In the data rows, the value 128 means zero.
Here are some numbered points:
(97, 139, 142, 81, 128, 158, 106, 97, 74, 160, 104, 167, 100, 129,
 135, 58, 153, 110, 123, 137, 60, 135, 62, 155, 161, 118, 157, 49,
 194, 150, 199, 135) 0
(156, 132, 87, 93, 125, 89, 172, 135, 91, 42, 134, 109, 107, 126,
 92, 159, 180, 163, 150, 124, 124, 97, 167, 70, 75, 140, 121, 148,
 44, 115, 128, 171) 1
(0, 161, 190, 106, 39, 175, 156, 51, 72, 175, 91, 184, 68, 200,
 90, 0, 121, 39, 125, 182, 67, 134, 73, 97, 191, 89, 166, 41,
 95, 113, 178, 94) 2
(181, 98, 68, 82, 189, 103, 137, 79, 120, 86, 132, 139, 120, 87,
 92, 154, 150, 168, 30, 107, 131, 92, 112, 112, 82, 171, 114, 132,
 77, 124, 90, 145) 3
(64, 114, 183, 204, 6, 144, 110, 211, 225, 144, 174, 158, 180, 196,
 203, 155, 164, 120, 205, 184, 97, 108, 207, 162, 165, 39, 163, 223,
 170, 94, 145, 146) 4
(219, 70, 119, 128, 143, 119, 103, 126, 215, 141, 120, 124, 172, 77,
 176, 173, 138, 190, 28, 129, 202, 109, 183, 187, 121, 131, 150, 251,
 174, 124, 111, 133) 5
(114, 91, 147, 160, 130, 104, 104, 164, 255, 146, 184, 111, 138, 148,
 131, 255, 93, 106, 75, 127, 166, 103, 197, 179, 102, 163, 34, 240,
 116, 155, 83, 105) 6
(17, 147, 222, 198, 59, 192, 141, 172, 248, 216, 183, 123, 169, 199,
 169, 174, 43, 50, 187, 134, 129, 157, 124, 185, 180, 82, 101, 146,
 153, 118, 102, 55) 7
(143, 161, 84, 170, 134, 60, 131, 133, 50, 44, 121, 99, 92, 132,
 79, 108, 156, 129, 190, 139, 137, 133, 172, 35, 87, 147, 92, 117,
 44, 120, 107, 163) 8
(140, 134, 173, 159, 83, 130, 106, 153, 227, 152, 121, 134, 152, 129,
 192, 115, 91, 140, 123, 134, 178, 167, 180, 172, 168, 72, 159, 219,
 198, 127, 156, 124) 9
(18, 145, 216, 193, 54, 197, 144, 172, 242, 225, 179, 126, 171, 201,
 160, 173, 48, 40, 179, 137, 129, 153, 135, 181, 178, 83, 96, 149,
 151, 120, 106, 53) 10
(74, 126, 139, 111, 86, 99, 160, 115, 88, 64, 127, 136, 83, 160,
 113, 85, 190, 143, 175, 160, 91, 86, 111, 80, 95, 137, 140, 118,
 50, 114, 152, 147) 11
(205, 86, 87, 73, 238, 108, 148, 76, 90, 128, 111, 101, 110, 75,
 84, 186, 83, 173, 62, 67, 173, 119, 86, 119, 88, 202, 118, 95,
 66, 145, 58, 111) 12
(153, 95, 94, 5, 118, 122, 203, 87, 80, 115, 111, 156, 88, 130,
 89, 141, 173, 154, 57, 114, 98, 84, 150, 113, 114, 135, 154, 124,
 74, 122, 143, 158) 13
(100, 126, 194, 121, 47, 151, 127, 123, 243, 158, 113, 170, 141, 135,
 202, 66, 110, 134, 90, 160, 156, 148, 164, 188, 183, 62, 177, 219,
 202, 113, 175, 124) 14
(134, 86, 88, 29, 148, 121, 159, 42, 121, 118, 120, 174, 90, 115,
 72, 123, 155, 135, 0, 120, 96, 76, 110, 124, 111, 165, 126, 122,
 73, 129, 122, 139) 15
(147, 142, 175, 158, 146, 148, 106, 133, 236, 199, 120, 105, 152, 112,
 164, 154, 14, 113, 96, 89, 206, 195, 137, 183, 170, 110, 117, 176,
 198, 148, 104, 76) 16
(225, 110, 78, 127, 206, 131, 77, 148, 68, 124, 115, 117, 166, 61,
 150, 144, 159, 189, 127, 101, 120, 125, 91, 144, 112, 147, 170, 91,
 191, 138, 139, 155) 17
(141, 125, 93, 67, 144, 143, 124, 121, 78, 138, 127, 159, 121, 121,
 111, 135, 171, 129, 102, 117, 57, 109, 90, 135, 134, 124, 145, 65,
 163, 147, 171, 156) 18
(143, 168, 95, 187, 111, 64, 119, 148, 24, 31, 109, 106, 104, 129,
 112, 55, 180, 152, 232, 157, 126, 138, 165, 32, 97, 112, 143, 112,
 73, 105, 137, 181) 19
(0, 109, 216, 152, 37, 161, 150, 150, 235, 216, 177, 140, 116, 220,
 119, 207, 79, 32, 135, 162, 116, 111, 170, 180, 161, 110, 62, 174,
 110, 137, 117, 65) 20
(228, 143, 93, 181, 184, 117, 98, 142, 53, 97, 98, 93, 175, 81,
 146, 71, 133, 188, 192, 100, 165, 153, 98, 82, 119, 120, 203, 92,
 137, 110, 107, 152) 21
(0, 109, 217, 142, 32, 159, 153, 145, 232, 209, 174, 143, 108, 221,
 119, 201, 82, 30, 126, 161, 111, 111, 173, 177, 159, 115, 58, 180,
 108, 138, 119, 69) 22
(135, 120, 112, 52, 107, 120, 188, 111, 88, 98, 117, 148, 104, 138,
 110, 115, 156, 150, 127, 119, 100, 110, 134, 104, 122, 115, 172, 118,
 85, 114, 148, 152) 23
(74, 132, 195, 161, 46, 140, 137, 152, 193, 170, 127, 136, 118, 155,
 180, 104, 92, 103, 163, 161, 164, 158, 193, 166, 179, 82, 130, 195,
 170, 117, 140, 105) 24
(38, 112, 212, 146, 9, 199, 137, 161, 242, 224, 159, 185, 180, 197,
 197, 124, 116, 82, 126, 161, 90, 122, 153, 209, 207, 39, 176, 185,
 200, 107, 157, 98) 25
(53, 176, 191, 148, 117, 136, 165, 121, 80, 104, 107, 92, 92, 151,
 131, 42, 95, 123, 254, 126, 131, 160, 47, 83, 125, 127, 152, 61,
 78, 103, 139, 95) 26
(147, 93, 86, 14, 124, 119, 197, 88, 83, 105, 114, 161, 90, 126,
 92, 144, 167, 162, 63, 112, 96, 85, 142, 116, 112, 129, 156, 122,
 73, 116, 131, 160) 27
(184, 106, 59, 93, 156, 86, 103, 150, 74, 79, 133, 135, 121, 117,
 98, 196, 219, 165, 115, 129, 79, 79, 151, 104, 90, 144, 130, 127,
 116, 145, 156, 194) 28
(0, 187, 200, 124, 17, 170, 150, 61, 40, 166, 69, 170, 54, 206,
 87, 0, 133, 15, 156, 205, 75, 144, 93, 84, 196, 89, 149, 41,
 106, 124, 214, 98) 29
(92, 147, 145, 108, 112, 143, 108, 130, 93, 125, 120, 154, 117, 146,
 142, 81, 171, 122, 160, 146, 60, 122, 71, 133, 145, 103, 162, 79,
 167, 142, 193, 146) 30
(87, 161, 160, 117, 153, 175, 145, 78, 128, 145, 120, 130, 127, 130,
 120, 51, 75, 105, 130, 106, 119, 158, 13, 119, 143, 137, 149, 51,
 112, 120, 122, 80) 31
(113, 73, 154, 110, 130, 141, 141, 149, 237, 209, 169, 112, 133, 152,
 122, 255, 68, 97, 59, 105, 166, 106, 188, 200, 128, 152, 55, 207,
 127, 155, 77, 76) 32
(140, 125, 128, 112, 128, 102, 154, 120, 82, 74, 113, 120, 111, 114,
 143, 80, 169, 185, 179, 138, 125, 118, 108, 93, 106, 126, 170, 122,
 92, 111, 139, 153) 33
(120, 136, 91, 125, 91, 77, 152, 126, 37, 38, 111, 123, 80, 142,
 85, 85, 211, 134, 166, 176, 113, 90, 186, 52, 89, 140, 113, 136,
 50, 113, 156, 181) 34
(141, 138, 100, 125, 212, 121, 114, 131, 76, 129, 134, 87, 105, 105,
 80, 191, 103, 102, 141, 93, 127, 134, 82, 117, 92, 200, 52, 55,
 117, 166, 104, 113) 35
(172, 135, 177, 222, 166, 143, 99, 170, 209, 153, 132, 54, 192, 94,
 187, 163, 50, 149, 185, 104, 245, 176, 116, 155, 127, 136, 128, 183,
 158, 130, 84, 71) 36
(234, 149, 91, 187, 188, 120, 92, 143, 50, 103, 97, 88, 180, 78,
 149, 73, 131, 189, 194, 100, 166, 160, 93, 81, 123, 123, 204, 84,
 140, 104, 103, 141) 37
(52, 119, 115, 19, 28, 77, 221, 104, 67, 42, 127, 171, 39, 185,
 75, 109, 240, 129, 126, 179, 51, 58, 196, 71, 91, 118, 117, 152,
 18, 113, 186, 193) 38
(19, 146, 222, 193, 63, 196, 140, 176, 245, 224, 182, 122, 173, 202,
 158, 181, 43, 43, 185, 131, 133, 159, 124, 181, 179, 86, 98, 147,
 153, 124, 100, 52) 39
(104, 70, 158, 114, 129, 140, 139, 141, 244, 213, 174, 121, 132, 159,
 118, 255, 56, 96, 67, 104, 162, 112, 185, 203, 134, 154, 49, 204,
 123, 149, 68, 77) 40
(228, 142, 88, 179, 180, 115, 90, 139, 51, 96, 99, 86, 175, 79,
 141, 76, 140, 188, 188, 104, 163, 147, 97, 80, 118, 120, 200, 94,
 131, 109, 108, 143) 41
(9, 139, 191, 186, 99, 118, 154, 169, 255, 150, 200, 72, 100, 211,
 86, 255, 51, 26, 154, 138, 165, 123, 180, 142, 97, 178, 0, 198,
 54, 161, 82, 58) 42
(173, 113, 79, 83, 179, 123, 142, 71, 56, 139, 98, 127, 109, 107,
 69, 113, 109, 129, 60, 102, 137, 119, 112, 108, 121, 164, 128, 81,
 84, 129, 99, 119) 43
(109, 171, 117, 154, 141, 106, 138, 105, 42, 106, 104, 105, 92, 141,
 77, 60, 96, 98, 183, 119, 128, 159, 110, 55, 124, 140, 112, 54,
 68, 124, 110, 119) 44
Which three points above are nearest to each new point? Their numbers follow each, smallest number first.
(82, 90, 168, 161, 0, 136, 123, 200, 232, 134, 169, 186, 183, 190,
 205, 156, 212, 139, 143, 202, 87, 75, 232, 179, 161, 33, 175, 255,
 176, 89, 171, 172) 4 14 25
(221, 109, 77, 126, 203, 127, 84, 148, 66, 124, 113, 114, 160, 69,
 145, 146, 161, 179, 130, 101, 124, 125, 92, 143, 112, 152, 157, 85,
 189, 141, 133, 155) 17 21 41
(224, 110, 77, 124, 204, 125, 78, 148, 76, 120, 117, 118, 160, 70,
 151, 144, 164, 188, 128, 105, 120, 124, 91, 143, 116, 147, 161, 92,
 195, 143, 136, 153) 17 21 41
(227, 120, 89, 94, 183, 154, 100, 137, 108, 144, 110, 126, 184, 73,
 163, 131, 167, 184, 94, 95, 125, 124, 81, 159, 131, 123, 199, 105,
 201, 138, 160, 150) 17 18 41
(132, 142, 105, 135, 214, 127, 115, 130, 70, 131, 136, 88, 105, 109,
 81, 189, 95, 100, 152, 94, 128, 139, 74, 115, 96, 200, 49, 41,
 111, 173, 99, 102) 12 35 43
(9, 142, 190, 191, 101, 119, 155, 172, 254, 144, 199, 69, 107, 197,
 88, 255, 54, 25, 158, 138, 171, 120, 184, 141, 94, 181, 0, 199,
 51, 159, 78, 56) 20 22 42
(132, 137, 103, 122, 203, 123, 121, 127, 72, 131, 136, 87, 99, 109,
 81, 188, 105, 100, 143, 99, 130, 132, 89, 119, 90, 198, 52, 56,
 113, 166, 108, 110) 12 35 43
(111, 167, 115, 147, 142, 110, 141, 103, 46, 108, 103, 112, 93, 140,
 75, 65, 94, 94, 170, 118, 130, 158, 115, 58, 127, 141, 120, 56,
 67, 121, 105, 119) 8 26 44
(45, 109, 210, 139, 12, 206, 139, 164, 244, 226, 160, 181, 185, 197,
 200, 126, 116, 85, 131, 163, 93, 124, 143, 206, 206, 37, 184, 178,
 198, 106, 159, 97) 14 24 25
(132, 124, 113, 51, 103, 125, 191, 113, 102, 101, 120, 146, 103, 135,
 114, 112, 157, 149, 124, 118, 98, 111, 132, 105, 120, 112, 170, 114,
 88, 117, 143, 151) 13 23 27
(230, 129, 70, 129, 182, 129, 109, 170, 88, 92, 130, 102, 183, 78,
 150, 169, 183, 188, 148, 108, 127, 118, 117, 122, 97, 131, 163, 115,
 154, 133, 142, 168) 17 28 41
(177, 108, 62, 95, 156, 89, 108, 152, 73, 74, 138, 131, 118, 116,
 104, 194, 209, 162, 124, 130, 81, 82, 156, 107, 83, 148, 118, 125,
 120, 143, 152, 190) 1 18 28
(222, 63, 115, 128, 149, 116, 100, 126, 216, 145, 120, 121, 175, 83,
 175, 186, 133, 192, 29, 123, 206, 107, 181, 184, 121, 136, 152, 251,
 171, 126, 108, 136) 5 6 9
(119, 95, 93, 29, 143, 123, 164, 44, 125, 115, 124, 176, 93, 119,
 74, 120, 151, 128, 0, 126, 94, 78, 109, 125, 108, 167, 112, 116,
 72, 128, 123, 138) 13 15 27
(136, 135, 176, 157, 84, 134, 101, 152, 225, 157, 116, 134, 151, 129,
 195, 110, 88, 135, 119, 138, 178, 171, 180, 178, 172, 72, 158, 219,
 208, 131, 159, 124) 9 14 24
(137, 136, 179, 158, 83, 133, 106, 156, 223, 162, 116, 130, 150, 132,
 196, 110, 93, 134, 124, 137, 183, 169, 180, 176, 173, 72, 160, 216,
 204, 128, 157, 118) 9 14 24
(231, 126, 70, 136, 184, 123, 96, 169, 85, 94, 132, 100, 180, 81,
 153, 169, 177, 189, 149, 106, 132, 118, 115, 123, 92, 132, 163, 124,
 164, 130, 139, 164) 17 21 41
(199, 97, 88, 75, 233, 112, 151, 82, 90, 132, 119, 97, 109, 81,
 82, 179, 85, 166, 64, 66, 168, 122, 88, 115, 89, 200, 113, 93,
 72, 142, 61, 109) 3 12 43
(185, 96, 66, 80, 191, 104, 142, 80, 126, 87, 136, 139, 125, 85,
 86, 161, 148, 166, 29, 106, 128, 89, 111, 110, 82, 178, 116, 128,
 77, 123, 88, 146) 3 15 43
(143, 163, 85, 164, 134, 66, 134, 135, 52, 42, 121, 95, 93, 128,
 75, 115, 149, 128, 189, 135, 146, 135, 172, 37, 84, 149, 89, 114,
 46, 122, 105, 160) 8 19 34
(165, 115, 115, 198, 116, 64, 122, 198, 179, 82, 149, 79, 129, 118,
 147, 226, 115, 153, 175, 139, 211, 136, 255, 128, 99, 133, 62, 248,
 119, 125, 83, 147) 5 6 36
(77, 124, 194, 159, 49, 146, 141, 153, 195, 172, 125, 138, 131, 160,
 179, 105, 89, 106, 154, 158, 159, 159, 192, 170, 177, 76, 133, 192,
 176, 115, 136, 105) 9 14 24
(73, 179, 126, 137, 176, 197, 138, 112, 73, 180, 145, 149, 135, 125,
 106, 81, 46, 66, 156, 85, 71, 191, 19, 139, 166, 137, 98, 0,
 168, 129, 87, 83) 0 31 44
(216, 117, 81, 112, 205, 135, 90, 149, 81, 138, 125, 118, 170, 91,
 139, 170, 150, 177, 143, 86, 98, 123, 80, 137, 121, 131, 176, 82,
 172, 143, 136, 151) 17 18 41
(90, 145, 146, 113, 110, 143, 111, 134, 95, 126, 124, 154, 114, 143,
 148, 77, 171, 126, 164, 146, 61, 124, 74, 134, 143, 110, 163, 80,
 169, 136, 189, 144) 0 18 30
